128 stands for zero in the data rows.
A hidden rule labels the rows of this table. It goes by one to three of the table's principal directions, not those with the most spread.
[ 90 124 153  86 203  71  76  11 123 179 197 153 142 103 132  84  84  86 138 118 134  77 200 102 125  44 160 199 145 125 129  50 120  76  94 133  95 116 118  97  36 117 207  86 192 133 135 117] 1
[149 101 154 129 166  44 124  17 125 164 151 122 146 108 232 166 127  79 123 165 184 176 163 128  88 170 120 143  86 151 132 165 147 102 129 172  81  69 111 102  47 103 165 186 177  71 170 130] 7
[139 153 100 147 103 178 123 144 159 134 121 126 135 156 146 114 144 134 128 128 132 136 127 134 114 210 116 110  91 149 118 164 159 138 131 150 155 129 130 117 144  91 144 163  78 120 144 142] 7
[134 102 128 151 118 138 189 124 153  72 106 148 138 118 143 133 123 113 131 113 100 137 145 134 130  89 157 113 127 174 109 144 152 146 176 101  94 119 114 125 118 127 113 157 118 180 138 109] 1
[170 140 178 129 102  73 196 141  99 138 121  76 122 107 132 171 166 135 122 158  94 161 114 146 129 110  84 123 143 106  99 188 113 136 133 162  70 141  64 130 113 116  89 184 135 130 162  64] 7
[108 135 144 151 182  81  66 103  94 192 140 129 124 136 154 132 132 141 171 120 146 155 148 111 137 125  83 135 142  56 193 114  91  87  72 162 128 166  94 123 142 105 178 177 141  20 120 109] 5
[154 162 140 108 104 108 110 155 115 183 131  76 117 154 169 152 157 176 131 143 114 129 100 123 145 154  85 107 147 103 164 142 136 145 107 178  89 104 103 124 138  89 119 138 130  74 130 115] 8
[161 104 139 118  28 202 162 162 178  60  96 104 156 108  52 116 137 115  40 162 144  96  96 193 142 182 164 134 108 188  14 149 167 175 165 118 158 116 163 153 115 142  81  65  72 226 120 172] 5
[ 90 141 112 102 132 124  86 172  98 117 134 132 116 162 149 137 113 168 146 101 113 124 106 103 172  91 108 110 168 114 211  80 126 129 139 113 131 110 160 131 170 123 122  75 146 108  95 134] 3
[131 105 165 107  83 110 104  69 173 150 153 113 159  90 117 155 113 111  70 136 126 108 143 175 145 114 124 171 129 170  97 103 164 131 118 166  82 147 145 124  67 115 167  96 147 130 132 131] 7
[ 95 106 102 147 179  83  36  73  71 109 155 144 138 147 204 136 110 107 171 148 199 211 124 122 128 212  78 135 110  94 237 130 143  79 117 145 191 104 157 107 144  95 170 160 151  18 102 183] 1
[156 202  87 120  95 194 178 209 124 108 117 108 112 179 104  56 156 157 150 140  83 100 106 105 115 203 130 100 116 127  90 183 157 148 152 113 174  97 101 112 173  91  77 136  50 205 144 133] 6
[117 125 161 130 139 109 141 138 136 155 153 153 102 108  98 149 120 128 130 101 111 145 133 116 129 103 138 144 136 105 138  99  83 117 110 125 117 167 127 144 176 164 137 128 139 101 133  96] 1
[108 127 107 138 144 152 131 174 129 115 117 154 108 132  68 117 120 131 135  92 121  99 117 112 126  91 151 120 138 108 129  99  82 125 122  86 164 181 151 152 170 176 113  93 121 156 117 127] 3
[147 141 152 132 116 120 194 162 125 105 143 133  96 126 134 148 140 141 148 129  79 178 112 120 131 146 122 126 133 114 135 151 131 140 149 141 104 124  89 116 186 116 119 189 112 133 143  87] 1
[123 139 139 134 160  77 125 123  83 148 129 113 124 145 192 153 140 141 164 132 127 169 135 109 137 112  83 110 140  96 183 147 114 111 124 151  99 113  92 116 126  96 133 178 149  72 140  91] 8
[100 132 108 135 168 106 115 175  66  99 137 148  99 146 149 146 116 151 185 123 128 192  96 101 143 144  96 117 141  68 230 118 104 108 118 117 168 127 132 127 216 133 117 149 142  69  99 127] 8
[139 134 175 101 185  94 115  27 119 195 162 116 138 118 149  76 136  93 127 152 160  91 198 101 104  84 160 161 131 122  61 115 104 103 111 144  85  67  77 107  23 109 167 130 163 132 159 107] 5
[108  97 100  98  98 188  97 108 192 108 119 153 153 108  58 101  91 100  57 107 154  28 136 149 124  88 203 150 119 203  56  65 143 146 142  79 154 133 218 150  71 185 129   0 136 222 109 190] 3
[ 90 122 133 106 221  96  49  63  91 192 151 134 112 141 165 125 115 134 161 114 157  98 153  78 132  48 144 140 155  86 174  48  81 104  80 141 116 113 128 116  82 132 198 123 200  64 116 124] 8
[100 126 124 125 151 130  73 110 110 124 153 138 127 145 142 119 118 128 145 120 146 143 135 121 146 131 111 137 138 110 173  96 125 110 121 138 148 127 139 118 134 104 169 124 137  91 112 138] 8
[150 128 100 153 124 170 199 203 145  72 124 157  95 123  75 122 132 127 148 120 109 153  98 129 102 171 151 116 109 109 126 157 109 143 137  97 160 154 117 139 215 157  85 147  92 168 127 121] 1
[171  95 175 113  95 113 183  81 173 135 135 113 144  76 129 158 131 104  78 159 127 126 142 167 114 115 159 154 115 173  59 144 149 153 134 152  54  97 107 129  70 136 121 130 150 156 149 110] 5
[117 127 143 135 116 143  89 126 140 144 136 119 145 147 155 134 132 135 116 124 156 142 136 139 155 166 115 123 115 128 148 117 127 127 113 160 134 122 131 133 139  88 155 125 107  79 130 127] 7
[132 120 103 121  87 164 156 154 110  45 106 130 127 118  99 117 122 134 126 153 100 147  89 147 131 142 129 127 139 156 110 148 180 152 175  92 167 106 156 122 146 149  87 125 117 187  95 170] 5
[143 105 153 104 119 109 202 125 130  88 133 146 112  93 123 147 115 113 115 141 104 144 123 126 118  91 168 140 136 159  95 129 136 146 172  97  91  81 131 129 128 171  91 118 157 185 132 118] 6
[120 129 128 115 136 142  80 101 118 143 136 110 122 164 198 133 134 149 136 130 142 129 114  99 147 153 148 109 128 144 160  96 146 147 128 148 137  65 149 117 127  98 154 135 138  81 122 159] 2
[118 156 129  84 202 115  55  28 149 250 169 137 133 125 107  45 114 105 125 120 157  13 203  86  88  62 173 174 138 115  74  66 101  92  70 129 103 109 118 108  12 136 197  66 175 137 137 140] 3
[132 113 164 101  76 117 177 162 111  90 116 110 120 114 165 205 125 153  99 151 102 180  78 142 164 130 127 118 130 160 134 127 151 167 159 144 103  82 150 137 164 141  94 135 146 126 128 116] 2
[ 94 108 116 111  79 186  70 152 148  96 119 120 151 137 119 152 107 157  92 117 130 110  94 160 186 124 132 127 137 164 157  67 160 159 123 137 152 134 192 142 145 117 146  65 123 120  87 165] 4
[155  84 149 115  80  97 219 116 163  77 117 150 126  48  52 171 110  79  65 142 105 125 116 173  91  83 155 162 125 181  37 153 141 141 177  88  94 160 160 145  92 221  80  97 160 233 139 130] 5
[122 167 120 118 185 126  70  80 115 195 152 133 127 151 113  42 135 113 151 133 161  80 178  93  98 139 127 149 130  86  99 121 108  87  97 130 154 117 102 105  77 109 174 121 122 121 134 143] 2
[106 143 160 115 116 155 102 137 141 161 126 115 140 144 114 117 130 150 106 113 119  90 142 126 172 101 138 134 138 125 101  82 115 135 104 154 125 142 120 133 122 102 165 109 104 125 133 104] 5
[153 135 120 158 179  91 189 132 120 143 130 147  93 129 179 153 142 127 185 124 108 180 133  95  86 141 125 108 111  99 165 173 109 122 124 136  93 124  74 112 162 127 126 228 140  93 157  86] 2
[182 116 157 132  66 167 200 139 166 105  92 104 147 107  92 109 155 107  68 164 145 110 130 163 108 164 169 119 103 175   2 186 140 165 164 114 118  87 113 149  97 146  66 114  84 206 151 134] 1
[153 114 171  99 155  58 132  13 145 195 169 121 126  83 140 146 131  72  91 149 156 107 170 125  72  95 146 169 116 153  59 132 113 109 124 151  67 111 123 115  15 157 162 128 197 135 174 116] 5
[113 134  66 162 169 139  96 155  87  86 123 133 118 171 168 111 134 152 208 111 120 163 114 106 135 133  88  90 150  91 239 142 136 120 133 111 154 131 113 112 171  88 124 171 125  86  96 139] 8
[107  78 120 136  84 132 155 142 150  35 148 163 136  66   0 143  91  76  85  98 111 120 111 179 128  77 143 167 140 161 107 106 110 118 159  59 167 230 196 166 150 212  81  34 137 219 107 142] 7
[115 155 117 116 127 119 136 169 120 148 128 128 121 145 149 146 122 152 137 110 106 126 118 108 138 121 117 112 127 126 166 121 120 127 121 129 122 127 136 133 162 128 111 111 130 117 137 108] 4
[ 94  88  95 115  74 163  91 139 136  54 103 135 166 111  93 144  88 122  81 128 140 108  92 173 161 120 139 137 129 185 134  91 174 143 150  91 180 141 223 149 123 162 104  35 132 171  81 197] 3
[ 84 124  84 125 193 122  54  82 110 129 154 156 140 156 177  90  94 115 168 107 162 110 153  91 130 126 150 133 123 128 204  77 133  96 112 107 166  96 160 112 117 108 162  92 151  95 108 170] 6
[125 100 114 114 113  69 160  95  99  46 149 141 143  80 117 139  96  96 139 146  90 164 124 158 122  80  95 161 159 156 162 152 183 110 180  87 104 126 142 110  98 147  89 109 176 183 103 141] 2
[138 163  70 137 100 163 205 230  83  46  93 128 107 132  40 105 143 126 144 137  92 136  79 129  93 145 103 103 124 118  94 200 116 132 171  59 208 172 144 144 182 184  25 116  93 233 128 134] 8
[140 133  87 134  89 148 225 208 122  31 115 158 106 106  43 114 120 111 133 116  76 138  94 135  97 119 138 119 135 152 103 176 132 137 195  40 166 158 156 147 190 201  23  91 107 248 121 135] 5
[ 60 106 117 101 124 122  90  90 123  82 162 174 134 102  78 118  70 103 117  83  94  99 137 121 150  33 153 168 164 177 149  45 142 106 163  62 160 164 216 133 120 185 140  34 170 182  95 161] 1
[ 90  58  49 151 206  58  76  53 105  66 117 168 151 113 204 181  79  82 166 118 177 153 133 135 104  79 104 127 120 146 244 115 160  92 140 105 122 146 178 105  58 137 165 139 218 102 102 172] 7
[129 158 143 112 134 134 102  98 131 194 124 109 140 148 153  98 143 135 118 130 139  87 160 106 124 117 135 121 127 140  88 125 124 127 119 142 115  94 117 123  77 111 145 120 124 120 148 124] 8
[ 89  96  87 136 125 115  91 103  94  35 140 153 142 119 136 145  96 109 149 127 123 182 111 152 141 117  81 141 146 149 202 124 179 109 171 101 164 149 179 110 127 126 140 127 157 130  87 168] 6
[123 146 142  94 151  98  96  97 128 178 168 129 109 132 139 116 118 136 135 120 115 102 139 100 129 108 136 151 150 113 149  86 126 116 111 142 102 109 127 112 115 123 161 106 158 110 126 129] 8
[112 129 120 117 109 132 104 147 126 117 123 128 142 127 104 120 113 141 119 123 118 109 121 144 154 110 113 137 147 126 145 108 143 125 125 120 135 144 146 132 132 127 124  85 125 138 102 141] 4
[149 134 112 162 139 162 112 179 112 127 114 106 109 164 140 121 166 166 172 127 141 156 104 122 136 164 104  86 141  73 181 151 102 145 108 141 139 129  89 137 187  97 113 172 102  66 107 123] 8
[156 111 131 141  70 167 193 183 163  76 103 130 139  96  27 116 134 102  76 134 134 108 115 175 113 144 151 132 111 149  42 165 110 144 150  88 152 169 140 167 146 178  56  74  84 218 133 131] 4
[ 64 119  57 161 246 107  31  87  95 138 138 180 134 154 126  77  93  95 194  83 185  97 169  86 105  96 126 134 123  73 212  81  78  56  83  88 201 190 151 122 113 136 183 108 153  90 108 158] 1
[134 160 158  99 133 103  73 102 117 201 163 101 134 132 108  82 134 139 124 145 137  91 149 124 137 140 108 161 151  84 120 110 119 103  84 159 120 120 101 120 102 100 151  93 127  97 122 130] 7
[119  94 179 133 127 128  48  51 128 182 129  85 170 106 141 150 135 127  95 155 177 124 144 168 162 118 118 153 125 120 110  90 118 128  62 192 119 144 120 137  63  97 191 138 147  40 118 131] 8
[137 139 161 118  73 149 117 126 147 154 123  96 150 130 142 136 139 152  95 143 115 125 124 151 160 155 122 130 125 153 102 127 160 151 120 166 113 110 125 130 123  95 136 130 102 107 130 128] 2
[136  82 179 129 115  78 114  76 122 147 135 110 144  71 128 192 125 119 102 156 141 171 125 175 138  98  97 159 141 119 133 124 125 126 100 166  81 154 121 137  95 144 148 150 177  65 114 114] 3
Here are more rows. What is the label of each one?
[159 139 167  80 142  71 192  58 135 171 157 121 117  78 108 120 123  92 104 153  94  83 158 114  82  63 168 174 133 154  35 132 129 123 135 125  62 100 102 109  36 166 123 119 182 205 169 100] -> 5
[116 139 105 130 151 135  53  84  95 135 151 120 144 142 135  78 125 118 152 157 167 140 135 130 120 193 101 149 120 102 153 132 149  98 101 140 190 113 133 107 112  93 158 132 122  85 105 179] -> 1
[131 137 145 111 145 108 166 115 119 123 145 154 111 111  90  84 119 105 134 126 108 112 154 104 106  91 158 151 145 126  84 128 115 111 156  83 123 109 117 125 120 166 105 106 135 187 133 122] -> 8
[139 149  93 148 131 169 123 145 140 127 116 131 128 157 144 100 140 134 146 135 141 134 126 122 110 202 126 110  97 125 126 159 147 132 124 138 164 118 119 115 146  98 139 165  86 121 135 147] -> 6
[141 133 145 131 145  83 173 128  83 126 131 122 113 108 126 138 140 121 153 144 113 166 128 118 107 101 106 128 142 104 127 166 103 115 138 112 112 124  98 130 132 154  88 159 153 126 136  98] -> 3
[131  82 148 161 175  86 151  71 166 136 152 179 132  69  62 112 106  58 123 104 155 116 185 142  84  83 164 172 116 112  92 121  74  84 109  96 110 199 109 144 100 181 143 118 146 148 142 107] -> 7
[158 109 133 147 170 113 192  95 169 150 117 158 114  99 129 129 128  95 131 125 132 112 161 115  74 108 183 133 100 135  73 146 108 128 123 119  86 129  93 123  96 159 139 175 140 158 161 105] -> 4
[122 144 109 136  27 187 138 210 147  64  99 104 155 156 107 131 135 154  93 114  96 126  89 164 175 173 105  95 126 180 125 151 174 160 174 114 168 146 170 149 179 105  73  83  57 176 120 146] -> 4
[106 122 136 128 136 120 102 156 111 142 116 137 124 135 135 148 120 147 129 116 146 140 118 120 151 120 121 118 137 104 165 102 100 123 113 124 140 131 146 147 168 146 124 107 133  82 110 130] -> 4
[152 145 149 143 194  67 137  69 119 202 146 120 103 148 250 168 157 127 172 140 142 184 156  87  92 161 102 111 100 102 162 165 119 115 109 200  64  90  59  88  98  73 193 255 157  35 183  78] -> 2
[121 111 113 122 124  94 168 175 107  79 128 157 116 105 130 167  98 132 141 131 114 177  96 134 130 133 120 131 130 120 189 133 134 123 143  98 130 121 152 137 194 167  78 108 150 128 105 133] -> 7
[ 97 101  70 166 218 183  54  77 155 124 131 182 138 135  79  42 102  91 165 101 185  69 175 114 100 119 183 151 111  96 129  74 102  94  78  98 195 174 131 118  99 128 204 120 117 131  99 174] -> 5
[130 164  99 136 103 180 150 228 101 102 101 110 100 179 151 145 153 180 151 127 107 161  67 106 145 193 114  74 116 113 165 152 125 161 137 132 178 112 136 137 226 114  87 157  83 111 126 129] -> 5
[165 197 128 122 146 167 115 144 126 214 111  91 112 182 146  62 178 161 144 152 143  85 143  88 105 193 129 103 115  87  68 163 117 136  98 167 137  81  67 109 111  79 146 174  78 113 155 124] -> 3
[138 158 117 120 142  88 101  69 102 161 160 112 112 156 243 151 143 137 167 150 118 191 124  97 104 194  79 116 116 141 187 165 184 121 146 176 111  67 122  78 111  75 170 217 154  54 148 142] -> 1
[108 154  97 150 132 158  51 144 106 139 128 106 141 184 189 124 143 165 166 130 145 164 115 128 160 203  66 102 119  99 211 134 154 122  99 178 167 131 120 108 161  43 175 177  94  36 113 141] -> 2
[124 166  64 137 224  87 106 139  35 126 147 128  70 201 255 146 149 176 255 133 115 224  98  44 107 163  66  69 146  65 255 161 138 119 139 144 125  45  90  75 186  69 141 249 175  16 117 125] -> 4
[153 163 108 112 145 126 151 130 109 153 120 117 113 127 106 101 143 123 135 157 127 107 124 114  80 146 121 132 117 110  79 167 125 122 120 125 143 120 111 115  98 145 113 143 133 163 144 134] -> 3
[ 87 138 125 101 148 108 126 161  71 102 127 136 114 127  90 125 107 144 145 114  94 113 114 107 157  40 117 137 173  99 154  86 103 113 134  91 145 150 143 134 144 160 110  85 157 162 104 113] -> 8
[147 165 115 145 147 173 162 185 137 147 114 134 103 161 109  84 154 142 152 118 128 111 133  96 107 165 152 100 109  96  98 152  90 135 117 119 153 124  90 134 174 123 110 152  77 144 148 108] -> 5
[125 116 128 130  97 157 105  83 204 145 132 136 185 109  86  87 107  83  65 118 162  56 181 170 122 140 161 160  91 185  51 117 149 115 116 128 130 156 150 137  55 116 151  57  95 183 148 146] -> 2
[184 130 181 125  72 126 183 115 177 167 117  92 136 123 191 161 159 142  91 153 114 143 133 143 129 170 144 110 108 175  76 171 164 172 145 177  47  62  89 124 109  93 117 176 107 113 165 103] -> 5
[153 190 115 115 137 159 149 174 129 173 139 111 106 159 110  77 150 154 149 135 107  94 126  98 110 175 137 121 116  93 105 146 113 132  97 143 143 114  86 118 157 101 116 134  89 145 149 110] -> 7
[106 132 143  75 151 112  79  98  87 140 150 127 120 129  96  88 113 114 106 145 166  84 130 102 130 103 154 157 151 115  96  78 104 109 130 100 167  80 169 133  92 168 125  37 163 155 110 170] -> 2
[102 131  44 148 163 124 111 186  37  43 101 142 111 169 199 150 122 158 212 143 136 224  73 107 127 168  59  78 135  95 255 170 155 121 159  96 190  91 153 111 202 119  87 176 147  75  80 167] -> 8
[193  78 154 151  85 130 255 174 154  65  81 122 110  60  68 195 146 113  91 166 110 165  79 180  98 133 159 127 107 136  45 188 117 174 143 121  97 157 101 155 152 195  60 180 126 189 140 103] -> 8
